128 stands for zero in the data rows.
Here are some points, each followed by its number:
[121 130 127 130 146 112 104 142 109 118 133 117 111 153 140 123 118 154
 103 118 123 145] 0
[171  86 171  86 169 163 164  85 138 118  96 138  86 170 134 120  85 171
  94  87  86 169] 1
[121 103 154 136 169 163 131  93  96  85  96 171 111 145  84 169 143 130
 169 129  95 152] 2
[ 99 152  98 151 100 114 106 152 125 163 133 137 147 101 133 135 163 113
 116 147 163  91] 3
[ 92 163  91 161  95  97 111 164 120 103 158  90 156 128 157 101 106 162
 134 164 161 112] 4
[163  88 166  90 141 155 121  98 156 159  90 156  94 142 116 148 133  98
 106  89  93 150] 5
[131 131 116 131 146 115 113 136 123 134 118 118 144 112 160 119  90  93
 139 116 136 109] 6
[133 157 117 144  86 109 144 127 156 115 166 107 142 109 127  98 128 133
 144 158 133 104] 7
[129 123 134 121 121 127 122 135 134 153 111 131 124 122 154 145 148 111
 136 102 128 139] 8
[100 161 109 159  86 117 120 141 124 149 145 110 147 109 152 139 163 108
 139 151 159 109] 9
[131 131 116 124 145 107  96 144 128 149 120 113 120  97 139 138 112  98
 106 121 123 104] 10
[ 88 169  88 161 120  89 131 168 113 110 163  88 135 145 150 103 135 171
 144 154 144 152] 11
[130 119 129 128 120 155 114 126 129 159 104 146 127 129 134 136 126  88
 128 145 128 161] 12
[130 111 137 103 153 138 122 118 129 151  88 138 119 129 117 161 143  96
 136  96 120 127] 13
[146 136 137 111 145 163 147 135 146 135 129 130  94 145 134 136 110 154
 119 112 144 127] 14
[ 88 161  88 161  95  97 106 168 113 101 154  88 152 137 159 103 110 171
 144 162 161 119] 15
[108 136 123 161 105 162 159 138  88  93 129 163 137  95  92 161 148 161
 169 152 140 106] 16
[146 111 146 103 161 114 122 118 121 135 129  97 111 154 142  95  85 154
 119 104  95 169] 17
[117 152 131 153  97 139 169 133 127 106 159 112 155 122 118 104 140 132
 154 162 146 108] 18
[121 111 129 103 161 130 131 118 171 151  96 146 102 137 109 153 168  96
 152 121 120 119] 19
[103 132 121 159 112 130 105 144 122 146 111 145 135 105 112 163 158 100
 134 112 144 108] 20
[118 141 117 136 156 101 127 154 106 106 141 100 117 147 137 103 135 141
  91 136 130 149] 21
[105 119 129 119 145 114 131 118 129 126 121 105 119 154 117 103  93 163
  94 145 111 152] 22
[104 147 108 154 110 143 139 146 102  95 119 154 140 111  96 124 141 159
 152 153 139 103] 23
[ 97 144  96 153 103  89 147 143 104 110 138  88 160 137 159 111  93 146
 128 137 136 127] 24
[105 144  96 136  95 114  89 151 121 151 121 121 144 104 134 136 143  96
 152 154 153  94] 25
[113 153 104 153 145 163 131 143 138 135 146 121 111  95 150 128 135 171
 103 129 161 103] 26
[155 104 147  96 135 144 124 116 121 153 103 137 125 136 137 146 133  98
 114  96 124 149] 27
[105 136 121 161 103 163 164 135  88  93 129 163 135  95  92 169 160 163
 169 154 136 103] 28
[155 103 162 119 145 147 164 101  96  85 104 171 102 129  84 169 118 138
 161 104 111 152] 29
[138 138 132 134  98 120 150 110 154 128 151 145 147 127 127 108 148 124
 132 149 110 119] 30
[143 114 132 114 138 123  96 131 116 151 113 113 127 127 147 143 149  88
  98 101 126 122] 31
[120 136 115 144 102 130 111 153 122 151 136 125 127 104 151 150 158 122
 148 116 146 118] 32
[148 131 131 111 123 104 146 110 134 113 159  97 152 114 137 108 108 122
 106 139 122 119] 33
[171 111 162  94 128 105 172  93 154  93 163 146 135 162 117  86  85 130
 119 121 103 152] 34
[170  93 166  95 163 163 159  90 164 136 103 146  98 169 102 147 108 125
  96 101  91 157] 35
[138 111 146 111 128 130 131 126 138 151 104 138 119 129 150 145 143 113
 136  96 120 152] 36
[103 144 103 148 112 140 116 151 109 131 126 112 127  91 150 148 125 108
 156 144 152 118] 37
[ 88 169  88 169  86  89  89 168 113 151 138  88 169  87 150 120 151 113
 152 154 169  86] 38
[166  91 166  91 163 168 155  90 166 117 119 151 116 163  96 115  98 126
  98  92  91 157] 39
New points follow, each followed by the numbers of its two nearest points above by angle, nearest first.
[134 110 149 116 126 157 119 113 127 144 101 143 117 127 140 153 151 100
 163 105 123 106] 13 36
[155 103 146  94 128 138 114 118 113 159 104 130 135 129 142 153 126  88
 119  96 128 152] 27 36
[146 111 137 111 136 130  98 126 113 151 113 113 127 137 150 145 160  88
  94  96 128 127] 31 27
[134 143 127 143  93 115 149 115 157 125 159 134 147 127 134 103 145 126
 131 155 117 112] 30 7
[ 97 136 113 161 103 122  89 151 129 159 113 138 135 104 117 161 168  88
 128 112 153 103] 20 3
[123 133 109 133 144 122  98 148 109 138 116 115 142 109 163 124  87 103
 131 116 138 116] 6 10
[130 121 123 126 120 107 100 134 123 148 111 115 119 132 158 127 156 107
 147 102 124 133] 8 31
[138 112 136 119 130 153 111 123 129 159 101 146 120 134 132 141 126  88
 124 133 119 159] 12 27
[112 137 115 141 155 135 123 126 156 131 128 113 102 129 122 143 148 146
 106 143 147 123] 26 14
[163 119 154  94 120 114 139 101 121 118 163 113 152 154 109  86  85 113
 119 145 103 136] 34 33
[171  86 171  94 169 122 114  93 163 168  88 163 102 145 117 145 151  88
 128  96  95 169] 5 27
[155 128 137 128 120 105 156 110 146 118 154 121 152 137 109  86  85 146
 128 137 111 136] 34 33
[115 134 116 147 123 132 108 146 101 139 116 125 142 101 150 156 110 108
 148 130 141 124] 37 25
[110 136 113 147 116 132 111 149 103 139 114 125 145  99 150 156 115 110
 149 135 146 126] 37 25
[164 100 162 106 156 118 121  95 159 159 105 151 114 142 117 134 138  98
 133 109 102 155] 5 35
[163 103 162  94 128 155 164  93 154 101 163 121 152 154 117  95  93 121
 128 129 103 136] 34 39
[115 123 121 116 153 122 122 128 161 149 105 139 114 127 121 146 163  95
 151 124 130 112] 19 13
[130 128 129 119 111 122  98 126 113 159 113 121 127 104 125 136 151  96
  86  87 144 136] 31 8
[132 147 123 121 103 115 134 131 149 118 166 112 162 129 147  90  85 148
 140 158 128 101] 7 4
[100 166  96 157  98  90  98 159 111 144 158  98 162  99 158 121 146 110
 139 162 163  93] 38 9
[ 88 169  88 169 103 105  98 168  88  85 146 155 169  87  92 161 151 163
 161 170 169  86] 23 16
[146 136 127 120 106 140 144 113 131 121 154 123 148 119 114 113 112 144
  93 139 130  94] 33 7
[121 103 146 119 136 138 131 101 171 168  96 155  94 129 109 145 168  96
 136 112 111 136] 19 5
[113 153 121 119 153 122 139 135 171 135 129 121 119 120 117 128 151 138
  86 145 144  94] 26 3
[113 136 121 161 128 163 114 118 163 135 138 155 111 120 100 120 168 146
 103 137 144 103] 26 3
[128 134 124 131 147  95 133 149 108 105 143  92 124 147 137  95 121 139
  93 136 121 150] 21 0
[ 95 166  89 151 110 106  94 166 104 161 156  93 143  91 155 143 110 115
 114 145 168  96] 38 3
[ 88 161  96 169  95 147 139 160  88  93 121 163 152  95  92 128 151 163
 161 170 153  86] 23 16
[135 156 117 139  93 110 147 125 152 115 164 101 147 109 127  95 116 127
 144 160 130 101] 7 18
[ 88 161  88 153  86 105  98 168 113 168 138 130 160  87 142 136 168 105
 119 154 169  86] 3 38
[163  86 171  86 169 105 156  85 129 101  96 138  86 170 125 111  93 146
 144  87  86 169] 1 39
[ 97 153 104 169 111  97 131 160  88  93 121 155 160  95  84 136 126 171
 169 170 161  94] 23 16
[125 124 131 106 146 106 108 126 116 115 149 100 115 147 132 107 100 159
 131 121 108 157] 17 0
[156 122 154 116 141 106 152 108 158 109 157 130 150 135 104 100 135 118
 116 127 110 131] 34 33
[138 112 144 112 161 122 120 124 123 123 131 113 104 170 142 111 106 144
  88 102 106 161] 17 0
[143 123 127 120 133 133 104 127 139 153 125 121 127 122 152 128 153  97
 118 118 136 132] 31 8
[155 128 137 111 103 138 156 101 138 118 154 130 160 120 100 111 110 146
  94 137 120  94] 33 30
[130 119 137  94 145  97 106 126 104 110 154  97 119 154 134  95  85 163
 136 112  95 169] 17 0
[133 129 131 121 118 124  99 128 118 153 120 127 124 105 132 133 139 103
  86  96 144 136] 31 10
[144 106 154 116 139 138 164 108 106  93 111 163 106 134  92 156 120 143
 154 111 110 154] 29 2
[143 114 132 114 140 128  98 130 113 149 111 115 131 130 154 141 144  88
 103  97 130 124] 31 27
[163 111 146 103  95 138 147 110 121 110 163 113 127 137 100  95  85 121
 111 154 103 144] 34 33
[171  86 171  86 169 172 172  85 171 110 121 155 111 170  84 103  93 130
  94  87  86 161] 39 35
[138 119 129 136 128 130 106 135 113 168 121  97 144 104 125 120 135 113
 111  96 128 152] 31 8
[166  93 159  93 156 145 108 106 138 154 103 143 102 152 118 146 128  95
 111  99  90 146] 5 27
[171  86 171  86 169 172 156  85 163 143  88 155  86 170 100 161 110 121
  86  87  86 169] 35 39
[ 97 153  96 144 103 138 106 160 113 143 129  97 127  87 167 145 126  96
 152 145 161 111] 37 25
[146 136 137 136  95 122 164 101 163 118 163 146 144 137 125  95 143 130
 136 154 103 119] 30 7
[130 128 113 111 145 163 139 135 129 143 121 146  86 137 142 120 151 130
  94 129 144 111] 14 26
[148 142 134 111 122 111 136 119 139 123 157 115 151 149 125 107 102 130
  98 148 133 126] 33 34
[104 154 105 151 128 104 138 154 108 106 147 105 130 145 136 117 136 168
 146 143 136 152] 11 15
[121 128 121 111 128 130 106 135 154 159  96 130 119 104 150 145 160 113
 128 121 128 136] 8 36
